Each row has a name. Each piece below is followed by the name of the row it came from. Each question is about the rows just above it. Some pieces are copies with a little noise.

[128 150 102 157 160 159 117 127] = (50)
[127 127 108 109 142 120  98  76] = (72)
[ 59  90 136 175 106   9 109 160] = (33)
[ 94 126  99 167 136  44 149 123] = (149)
[109 135 117 114 124 113 133 120] = (29)
[157 146 169 145 129 136 139 155] = (146)
[132 135 127 128 100 141 128 122] = (89)
which: [ 94 125  97 167 135  45 148 126] -> (149)
which: [132 134 126 128 100 141 128 121] -> (89)
which: [156 146 170 145 128 136 139 155] -> (146)

[102 225 130  80 184]  (105)
[155  52 168 124 121]  (44)
[176 131  78 191 151]  (74)
[ 66 127 163  45 133]  (117)
[117  92 172  84 113]  (31)
[ 64 119 156 111 135]  (130)
which: [101 224 131  80 181] -> (105)
which: [ 67 127 163  44 132] -> (117)
which: [177 131  77 193 151] -> (74)

[151 155  35 109 153 173 140  49 182 164] : (102)
[151 155  35 109 153 173 140  49 182 209] : (97)
[116  83 124 120 130 134 158 127 125 134] : (15)
[120 103  88 174 161 118 117 102 126  96] : (139)
which: [151 155  35 109 153 174 139  49 182 210] -> (97)
which: [119 102  89 174 162 117 117 100 124  96] -> (139)

[ 91  78  49 136 102] = (39)
[113 117 105 131 130] = (53)
[ 95 169  39 113 222] = (45)
[ 88  98 108 147 209] = (134)
which: [ 88  99 107 147 208] -> (134)
which: [ 95 168  40 112 224] -> (45)
which: [ 91  78  50 136 103] -> (39)

[121  79  93  24  47 194 145 156  96 183 136 141  42 164  94  46] : (103)
[152 122 135  53 123 175 160 143  91 163 104 136  61 137 102  94] : (95)
[139 122 135  34  94 183 166 148  94 157 102 141  69 143 106  69] : (136)
[173 111 186  10 100 177 152 134 119 147  66 102  80 139  57 105] : (80)
[117  59 147  11  59 188 177 129  89 212  71  89  47 183  86  80] : (106)
which: [118  58 146   9  59 189 178 128  87 210  72  88  48 184  86  80] -> (106)
which: [138 120 134  33  94 183 167 147  96 158 104 142  68 145 108  68] -> (136)
which: [122  79  93  25  47 194 145 155  97 184 136 141  43 164  94  45] -> (103)

[165 114 117 119  88 100 194 175 125 194 203] : (8)
[121 162  84 178 116 103 152 164 167 133  96] : (199)
[104  89  37 139  97  45 160 194 159 187 190] : (167)
[200 174 136  93  55  94 225 172  98 187 140] : (186)
[187 154 145 125  73  94 179 156  98 160 171] : (189)
[178 134 107 112  97 116 175 140  98 179 178] : (142)
[148 158 107 249 172  88 183 158 151 141  96] : (100)
[143 142 107 152 125 125 141 131 140 137 134] : (194)
[161 182 131 171  88 100 213 180 136 122  84] : (184)
[143 138 140 178 106  97 194 161 125 168 171] : (133)
which: [178 133 108 112  96 115 176 139  97 180 177] -> (142)
which: [160 180 131 170  88 100 213 180 135 122  87] -> (184)
which: [105  91  37 140  97  45 159 194 159 187 190] -> (167)
which: [145 142 107 152 124 124 141 130 138 134 133] -> (194)
which: [121 162  84 177 117 103 152 164 166 133  95] -> (199)
which: [147 158 104 249 173  88 184 157 151 141  96] -> (100)

[ 74 189 112 121 122  90  53 149  89 151 154  69 114  25 109 136 189 108
 121 136 127 107 124 117 111 118 198  53 146 122 113 116 163 123 170 155
 153  71 131 168 151 103 232]  (35)
[ 98 192 122  86 123 102 112 138 103 125 152 126 156  32 112 132 181 143
 113 112 134 122 136 129 119 112 149 123 136  94 128 120 139 136 190 166
 116  87 130 158 121 132 187]  (70)
[ 98 195 120  84 122 102 112 138 109 123 154 126 152  40 110 132 174 143
 114 112 136 122 140 133 121 112 146 126 139  92 129 118 129 138 191 163
 115  87 126 155 122 132 184]  (176)
[123 148 116  80 116 127 107 133 125 129 139 135 130 123 117 130 146 138
  96 118 126 130 138 135 120 128 133 117 130  91 129 117 128 147 158 158
 123 104 116 138 149 146 134]  (143)
[ 98 193 120  84 124 104 111 138 115 122 153 126 149  48 109 133 170 139
 111 111 137 122 139 132 122 114 144 126 139  93 130 117 126 139 188 165
 116  87 127 152 121 131 186]  (155)
[ 82 198 112 123 112  87  37 148 106 144 156  71 104  18 118 131 172 100
 128 146 129 108 124 115 105 106 208  57 125 145 109 103 155 130 169 159
 147  69 149 158 153  97 235]  (174)
[ 74 189 112 121 122  90  53 149  89 151 154  69 114  25 109 136 189 108
 121 136 127 107 124 118 108 111 203  53 130 133 110 103 158 130 172 158
 149  70 143 162 148  99 234]  (182)
[ 98 193 118  84 124 105 111 138 114 124 153 128 149  46 108 133 171 141
 114 112 138 122 139 133 122 114 143 127 136  94 127 119 127 138 188 166
 115  86 126 152 122 132 186]  (60)
[129 130 111  93 120 126 116 134 138 133 133 131 119 126 119 130 138 145
 111 123 119 129 138 131 120 124 136 120 132 104 131 121 124 140 137 144
 124 108 124 137 150 151 127]  (161)
which: [ 98 192 122  85 123 102 112 138 103 124 152 126 155  32 113 132 181 143
 113 112 134 123 136 129 119 112 149 123 136  94 128 120 139 136 190 166
 116  86 130 158 121 132 187] -> (70)
Which row holds [ 98 193 118  84 124 105 111 138 114 124 153 128 149  46 108 133 171 141
 114 112 138 122 139 133 122 114 143 127 136  94 127 119 127 138 188 166
 115  86 126 152 122 132 186]? -> (60)
which: [129 130 111  93 120 125 117 134 138 133 133 132 119 126 119 131 139 145
 111 122 119 129 138 132 120 124 136 119 132 104 132 121 123 140 137 144
 124 108 123 137 150 151 127] -> (161)
which: [122 148 115  80 116 127 107 134 125 129 139 135 130 123 117 129 146 137
  96 118 126 130 138 135 120 128 133 116 130  90 129 116 128 147 158 158
 123 103 115 138 150 146 135] -> (143)
which: [ 83 198 113 123 111  87  37 149 106 144 155  71 105  19 118 131 173 100
 128 146 129 108 124 116 105 105 209  56 125 146 108 104 155 130 169 159
 147  69 149 157 154  97 236] -> (174)
which: [ 96 195 121  83 124 102 113 137 111 121 155 127 153  37 109 132 174 142
 113 113 135 123 139 132 119 113 145 126 138  92 128 118 128 136 190 163
 114  89 126 156 122 132 184] -> (176)

[137 114 127 127] -> (124)
[ 32 225 191  69] -> (42)
[137 114 127 126] -> (112)
which: [ 33 226 192  69] -> (42)
[137 114 127 126] is in which row? -> (112)

[126 130 119 123 132 134 119 133 126 130 131 128 135 127 132 127 127 129
 124 119 130 129 128 127 134 135 127 131 137 108 127 126 131 136 127 122
 130 135 126] -> (56)
[127 129 125 127 130 129 126 129 126 128 128 128 130 128 130 128 128 128
 127 126 128 129 128 128 129 130 128 129 131 134 130 129 127 126 129 130
 127 125 129] -> (91)
[135 126 143 127 118 122 137 124 135 127 135 129 116 122 119 130 138 131
 124 136 128 127 127 131 122 120 129 126 109  95 129 126 129 142 127 118
 126 137 125] -> (162)
[129 128 131 129 126 126 130 127 130 128 128 128 126 128 126 128 129 128
 128 129 128 128 128 128 127 126 128 127 125 122 127 127 129 130 127 126
 129 131 127] -> (40)
[127 129 122 125 131 132 123 132 126 129 129 128 133 128 131 127 127 129
 126 123 129 129 127 128 132 132 128 130 134 141 132 130 126 124 129 132
 125 122 129] -> (46)
[129 127 133 129 126 126 131 126 131 128 128 129 124 127 125 129 129 128
 128 131 128 127 128 129 126 125 128 126 123 119 127 127 129 131 127 125
 130 132 127] -> (63)
[126 130 119 123 132 134 119 133 126 130 131 128 135 127 132 127 127 129
 124 119 130 129 128 127 134 135 127 131 137 148 133 131 126 121 130 134
 124 118 130] -> (61)
[160 138 159 114  87 104 164 150 104 119 187 128 136 105 105 122 179 159
  93 162 146 124 125 128 123 158 157 140  59  38 136 146 139 154 123 111
  64 129 136] -> (120)
[132 127 139 128 122 124 134 124 135 128 130 129 119 125 121 130 134 129
 127 133 127 127 128 130 124 121 128 125 116 106 127 126 130 137 127 121
 129 136 126] -> (83)
which: [126 130 119 124 132 134 119 133 126 130 132 128 135 127 133 127 127 129
 124 119 131 128 128 126 134 135 126 130 137 109 127 126 131 136 126 122
 130 136 125] -> (56)
which: [129 127 133 129 126 125 130 126 131 128 128 129 124 127 125 130 129 128
 128 131 128 127 128 129 126 126 128 126 123 119 128 127 128 130 127 125
 130 132 126] -> (63)
which: [132 126 138 127 122 124 133 124 134 129 131 130 118 125 120 129 133 128
 126 133 127 127 128 131 125 121 128 125 114 107 128 126 128 137 126 121
 128 134 126] -> (83)

[ 80 159  92 132  86]  (92)
[118  73 109 109  97]  (159)
[189 157 191 134 217]  (180)
[ 30 141  37 143  15]  (68)
[118  73  90 109  97]  (79)
[ 16 161  23 157  10]  (108)
[246  49 228  93 218]  (64)
[168 119 168 113 182]  (132)
[ 39 146  45 153  20]  (169)
[184 148 183 136 191]  (86)
[150  78 137 118 123]  (36)
which: [ 40 146  45 153  20] -> (169)
which: [189 156 192 132 217] -> (180)
which: [118  74 108 110  99] -> (159)

[135 141 138 156 152 128 131 128 243]  (38)
[135 141 138 156 152 140 146 131 175]  (20)
[158 129 150 130 152 145 149 152 143]  (10)
[162 154 130 156 138 151 135 130 151]  (151)
[135 134 138 156 152 140 146 131 175]  (118)
[139 129 137 145 133 226 140 129 129]  (154)
[139 129 137 145 133 226 140 128 157]  (138)
which: [138 129 135 144 131 226 140 128 128] -> (154)
which: [157 128 150 129 153 146 149 153 144] -> (10)
which: [161 156 129 156 138 152 135 129 151] -> (151)

[118 127  90 105 141 123 240 125 111 149 155 146 107] -> (16)
[118 127  90 105 141 119 240 125 111 149 155 146 107] -> (115)
[125 156 140 157 116 117 135 123 119 168  96 143 112] -> (21)
[146 138 140 163  93 122 161 128  96 131 177 129 125] -> (11)
which: [145 138 140 162  93 122 160 129  96 131 176 128 125] -> (11)
which: [118 127  90 104 142 123 240 125 112 148 156 146 107] -> (16)

[147  84  84  72 127  67 131 151] : (59)
[ 99  93 113 111 146 136 185 134] : (52)
[135 122 131  84  74  60  18 140] : (152)
[134 146 120 111  47 116 118  94] : (22)
[148 130  95 142 177 121 124 153] : (119)
[153  33  48 101 174  62 206 152] : (18)
which: [ 99  94 111 112 145 136 184 135] -> (52)
which: [132 120 130  86  74  59  17 140] -> (152)
which: [146  85  83  70 129  67 131 146] -> (59)

[122 202 191 155 177 102] : (88)
[155  16  80  59  76 107] : (71)
[ 97 162  78 189 113 215] : (109)
[ 84 238 126 226 155 211] : (54)
[ 86 248 141 226 165 198] : (32)
which: [ 97 163  77 189 113 215] -> (109)
which: [ 86 248 141 226 165 198] -> (32)

[157 130 246 153 131]  (125)
[128  93 140 117  80]  (13)
[128 168 140 117  80]  (129)
which: [128 168 140 117  80] -> (129)
which: [128  93 140 117  79] -> (13)
which: [157 131 246 153 131] -> (125)

[219 116 109 158]  (99)
[161 164 112 127]  (34)
[138 209 101  98]  (62)
[ 89 133 105 222]  (122)
[138 224 111 138]  (166)
[151 128 140 195]  (48)
[161 164  41 207]  (6)
which: [161 163 112 127] -> (34)
which: [ 89 132 105 222] -> (122)
which: [219 116 109 158] -> (99)
which: [138 224 112 138] -> (166)
which: [138 209 102  98] -> (62)

[105 138 213 139 112]  (81)
[105 138 213 106  56]  (107)
[117 134 122 215  31]  (49)
[ 90 127 142  24 119]  (2)
[117 134 138 160 114]  (144)
which: [117 135 122 216  30] -> (49)
which: [ 91 126 144  21 118] -> (2)

[121 111 158 221 176 133 122  33  66  32 154 126 159 152 142 120 146 158
 111] = (24)
[135 114 107 221  88  42 144 129 123 156  99 137 133  67 153 157 140 174
 114] = (137)
[121 165 173 221 157 129  99  58  77  28 155  94 137 140 135 173 128 141
 165] = (135)
[128 148 184 221 213 133 123  28 100  32 172 149 165 143 126 141 133 120
 148] = (150)
[120 130  98 221 109  75 183 119 119 153 160 132 174 106 113 133 131 180
 130] = (153)
[112 155 158 221 186 154 115  28  77  29 138 159 129 164 154 111 118 120
 155] = (19)
[117 143 139 221 177 110 119  71  98  26 160 115 147 122 133 155 126 153
 143] = (123)
which: [111 155 157 221 187 154 115  28  77  28 139 158 129 164 153 112 120 120
 155] -> (19)
which: [120 131 100 221 109  74 183 120 120 153 159 133 175 108 113 133 131 179
 130] -> (153)

[ 48 130 116 114  98 127  99] : (127)
[214 138 181 223  93  66 173] : (131)
[211 138 181 223  93  66 173] : (73)
[ 80 169  97 115 184  96  97] : (55)
which: [214 138 181 222  93  66 173] -> (131)
The row with [214 138 181 223  93  66 173] is -> (131)
which: [211 138 181 223  93  66 173] -> (73)
which: [ 80 169  97 116 183  96  98] -> (55)
which: [ 49 130 117 114  98 127  99] -> (127)

[158  97  88 123  85 104 102 122 111 109 102 163]  (23)
[170 114 176 151 157 112 113 170 174 116 121 165]  (84)
[ 73 136 148 101 124 125 119 155 177 121 150  88]  (67)
[ 73 136  10 101 124 125 119 155 177 121 150  88]  (4)
which: [158  98  88 123  85 103  99 122 112 110 100 162] -> (23)
which: [170 114 176 151 157 112 112 170 174 116 121 165] -> (84)
which: [ 74 136 149 101 126 126 119 153 177 121 151  87] -> (67)

[170 145 134 142 130 182  94 172 184 196 124 166] -> (76)
[121  94 103  84 109 129 181 140  97  96 113  65] -> (17)
[122  77 130 107 134 143 139 158  80  99 131 101] -> (66)
[144 127 157 103  78 238 176 191 147 175 115 190] -> (104)
[138 117  87 132 153 164  72 161 102 139 149 130] -> (47)
[138 166 116 139 153 129 182 120 185 183  98 193] -> (114)
which: [122  75 129 106 133 142 140 159  81  99 132 102] -> (66)
which: [170 145 133 142 129 182  94 172 184 196 124 166] -> (76)
which: [143 127 158 103  77 238 175 191 147 175 114 191] -> (104)
which: [120  94 104  85 110 129 182 141  97  96 112  65] -> (17)
which: [140 119  87 135 154 167  73 162 103 137 145 130] -> (47)

[ 92 249  80 110 116]  (90)
[ 66  76  43   6 200]  (78)
[ 92 249  80 110  41]  (101)
which: [ 90 247  81 113  41] -> (101)
which: [ 66  76  42   5 200] -> (78)

[ 70 173 215 201 169 141  86 138 196 195  63 117 155 172 130 113  71  87
 106 103 166 192 165  92 154 196 110  63 108  76 199  76 178 146 100 102
 200  86  86 153 177 197 190 193 142 159 207 107 168  97 129 150 202  77
 110 176  83 172 204] = (25)
[ 36 170 188 213 224  63  40 211 133 191 115 186  77 232 194 192  92 149
 109  88 185 219  97  46 212 163 100 101  56  56 203 135 201  96  46 142
 213  74  60  89 118 170 124 147  82 155 153 123 229 167  49 145 199 131
 106 149  71 162 143] = (58)
[ 36 170 188 213 224  63  40 211 133 191 115 186  77 232 194 192  92 149
 109  88 185 219  97  46 212 163 100 101  56  56 203 135 201  96  46 142
 213  74  60  89 118 170 124 147  82 155 153 123 229 167  49 145 199 179
 106 149  71 162 143] = (121)
which: [ 70 174 215 202 169 141  86 138 196 194  62 117 155 172 130 113  71  87
 106 102 166 192 164  92 155 195 110  63 107  75 198  76 178 146 101 102
 199  85  86 154 176 197 191 192 142 159 206 108 166  98 130 151 203  77
 109 174  83 172 204] -> (25)

[ 94 128 123 180] -> (69)
[137 120 139 167] -> (98)
[ 90  99 133 218] -> (96)
[144 139 124 116] -> (110)
which: [ 91  99 132 218] -> (96)
which: [143 140 124 116] -> (110)
which: [ 94 127 124 180] -> (69)
which: [135 120 139 167] -> (98)

[159 141 120 166 109 182 113  77 161 136 134 101 177  97 127 124 176  99
 154 121 150 126 103 124 147  84 182 139 116  23] = (5)
[138 166 136 109  69 137 136 120 101 131 114 122 109  70  76 164 152  71
 129  81  76  99 170  88 155  82 134 170  83  86] = (116)
[ 82 192 139 162 173  82 161 136 180 143 140 189 133 152 188 121 108 166
 100 110 179 127 166 148 128 167  78 128 118 119] = (51)
which: [138 167 135 109  70 137 136 121 100 129 114 120 109  69  75 164 153  71
 128  82  77  99 170  88 155  82 134 170  83  87] -> (116)
which: [159 140 121 168 108 182 113  78 161 137 135 101 177  97 128 123 177  99
 155 122 149 126 102 124 146  85 182 138 117  22] -> (5)

[ 46  80  56  77 193 131 205  59 176 150 120  53  93 149 131 143 171 112
 160 103 170  50 116  67 124 136  58 203  55 177 208  71  99 198 141 143
  85  41  59 146 149 195 140 213 161 177  47 133  89 193 220] -> (9)
[149 122 123 139  37 104 114  74 132 120 190 168  40  91 136 109 194 108
  56  56 173 133 220  37 106  64 166 178 174 165  51 217 152  59 122  45
  95  47 142 130 158 211  44  90 206 215 146  44  56 208  90] -> (85)
[189  62 171 153 200  39 173 218  71 208 149 162 173  41 159 154 179 134
 186 107 118 177  87 105 156 145 186  79 165  46 160 166 164 165 118 143
 106  38 195 183 187 190 118 195 206 158  95 184  82 217  66] -> (94)
[ 46  80  56  77 193 131 205  59 176 150 120  53  93 149 131 143 171 112
 160 103 170  50 116  67 124 136  58 203  55 177 208  71  99 198 141  38
  85  41  59 146 149 195 140 213 161 177  47 133  89 193 220] -> (113)
which: [ 45  79  55  77 192 130 206  59 176 149 119  54  92 149 131 141 171 111
 158 104 170  51 115  69 123 136  60 204  54 177 207  72 101 198 142 144
  83  41  60 146 149 196 141 214 162 177  47 133  89 193 221] -> (9)
which: [189  62 169 152 202  40 173 218  72 208 148 160 175  39 161 153 180 133
 187 106 118 178  88 105 154 146 184  78 166  46 159 166 163 165 118 143
 107  36 194 184 186 192 120 195 207 158  95 184  82 217  67] -> (94)
which: [148 122 123 139  37 104 113  74 132 120 190 167  39  91 136 109 193 108
  56  57 173 133 220  37 106  64 166 178 174 166  52 217 152  58 122  45
  96  48 142 130 158 211  44  90 207 215 146  44  56 207  91] -> (85)
which: [ 46  80  57  77 192 130 204  60 178 148 119  52  93 148 133 143 171 112
 159 103 169  51 117  66 125 137  59 204  56 178 209  73 100 198 142  38
  83  39  60 145 149 195 142 212 161 178  49 133  89 193 219] -> (113)

[198  54 139  87 146] : (28)
[ 83  88 142 157 200] : (145)
[123 105  99 147  99] : (148)
[105 132  77 134  61] : (140)
[144  93 119 148 186] : (41)
[182 185  41 162  28] : (14)
which: [182 186  42 161  29] -> (14)
which: [198  56 139  88 147] -> (28)
which: [106 133  76 134  61] -> (140)

[125 233 130 239 130] : (77)
[ 72 158 165 150 169] : (157)
[ 67 109  69 119 103] : (37)
[ 64  91 101 114 134] : (141)
[110 164 152 136 140] : (43)
[163 140 110  94  86] : (128)
[159 148 127 103  85] : (147)
which: [125 234 131 239 129] -> (77)
which: [110 163 153 137 140] -> (43)
which: [ 67 109  68 119 103] -> (37)
which: [163 141 109  94  86] -> (128)

[138 123 112  99 130 171 113  98  97 139 104 115  95 115 150 121 136 116
 104 163 114  95 197 138 137 131 135 138 108] -> (93)
[162 120 133 120 101 157 119  90 122 171  75 119 120 129 108 152 111 102
 147  97  87 132 144 111 105 143 118 119 128] -> (111)
[113 120 129  61 140 188  65 101  81 174  95  82  22 111 201 121 115  69
  67 139 159  56 218 158 122 164 147 175 127] -> (65)
[113 111 113  61 129 201  71  98  76 187  96  89  23 115 206 121 109  73
  56 148 150  69 226 164 126 167 142 178 126] -> (3)
which: [162 120 133 120 101 158 119  90 122 172  75 119 120 129 109 152 111 102
 146  97  88 132 144 111 106 143 118 120 128] -> (111)
which: [113 114 113  60 130 201  70  96  76 187  98  89  22 115 206 122 109  72
  55 149 151  69 227 166 127 166 141 178 127] -> (3)
which: [138 123 112 100 130 172 112  97  97 139 104 116  95 115 151 121 136 116
 104 163 114  95 196 138 137 131 135 139 108] -> (93)
which: [113 120 128  62 140 192  64 100  80 175  93  81  24 111 203 121 115  69
  66 138 160  58 218 157 123 163 147 174 129] -> (65)

[120 158 180  24  66  97 241 134 177 170 198 171  71 107 116  60 162 180
 131 208 107  67  25  97 101 152  63]  (57)
[125 136 105  70  89  89 139  62 165 151 132  74   2 119 143  57 128 141
  65 132 140  62  45  82  98 128 101]  (7)
[234 202 229  99 144 103 197 190 240 211 214 215 113 209 197 104 202 224
 193 202 245 149 107 202 194 168 169]  (82)
[102 134  67 189 143 133 148 174 116 115  74 111 171 134 138 174 111 119
 158 158 101 193 175 203 187  55 160]  (12)
which: [120 157 180  24  65  96 241 135 176 171 200 173  71 108 117  59 162 180
 132 209 106  67  25  96 100 152  63] -> (57)
which: [125 136 105  71  89  91 138  63 165 151 132  73   3 118 143  58 128 141
  65 132 140  62  44  82  97 128  99] -> (7)
which: [234 203 229 100 143 103 196 190 240 210 214 215 113 211 197 104 202 223
 193 201 245 150 107 202 194 168 169] -> (82)

[235 102 123  52 113] -> (75)
[171  86 169  92  48] -> (126)
[102 115 173 162 180] -> (27)
which: [170  86 169  92  48] -> (126)
which: [102 116 171 162 181] -> (27)

[229  47  74  72 118 111 173  77]  (87)
[112  75 193  76 119 122 142 167]  (30)
[112  75 193  76 119 122 142 109]  (26)
which: [229  47  74  72 118 111 173  78] -> (87)
which: [112  74 194  77 119 122 141 106] -> (26)

[133 124 129 106] = (195)
[100  84  90 162] = (177)
[238  99 241  19] = (156)
[ 66 204  60 196] = (211)
[169 254  80 159] = (173)
[ 98 165 184 216] = (183)
[ 98 165   8 216] = (158)
[154 123 142 160] = (204)
[ 29  91  65 162] = (206)
[122 142 147 181] = (200)
[244 154 233  46] = (175)
[190 191 205 118] = (192)
which: [ 66 204  60 195] -> (211)
which: [100  84  90 161] -> (177)
which: [243 154 233  47] -> (175)
which: [237  99 242  19] -> (156)
which: [ 28  90  66 163] -> (206)
which: [100 166 183 216] -> (183)

[ 97 108 144 157 165 135] = (170)
[181 129 134 110  98  78] = (178)
[ 69 160 132 123  97  95] = (187)
[135 136 127 120 130 140] = (181)
[135 136 127 120 130 100] = (160)
[100 229 180 164  43  52] = (185)
[ 63 112  89  99 100 111] = (171)
[137  97 149 115 135 137] = (165)
[135 136 127 157 165 196] = (179)
which: [ 97 107 145 157 165 136] -> (170)
which: [ 61 112  90  99  99 112] -> (171)
which: [100 229 180 164  44  52] -> (185)
which: [ 69 160 132 123  96  94] -> (187)

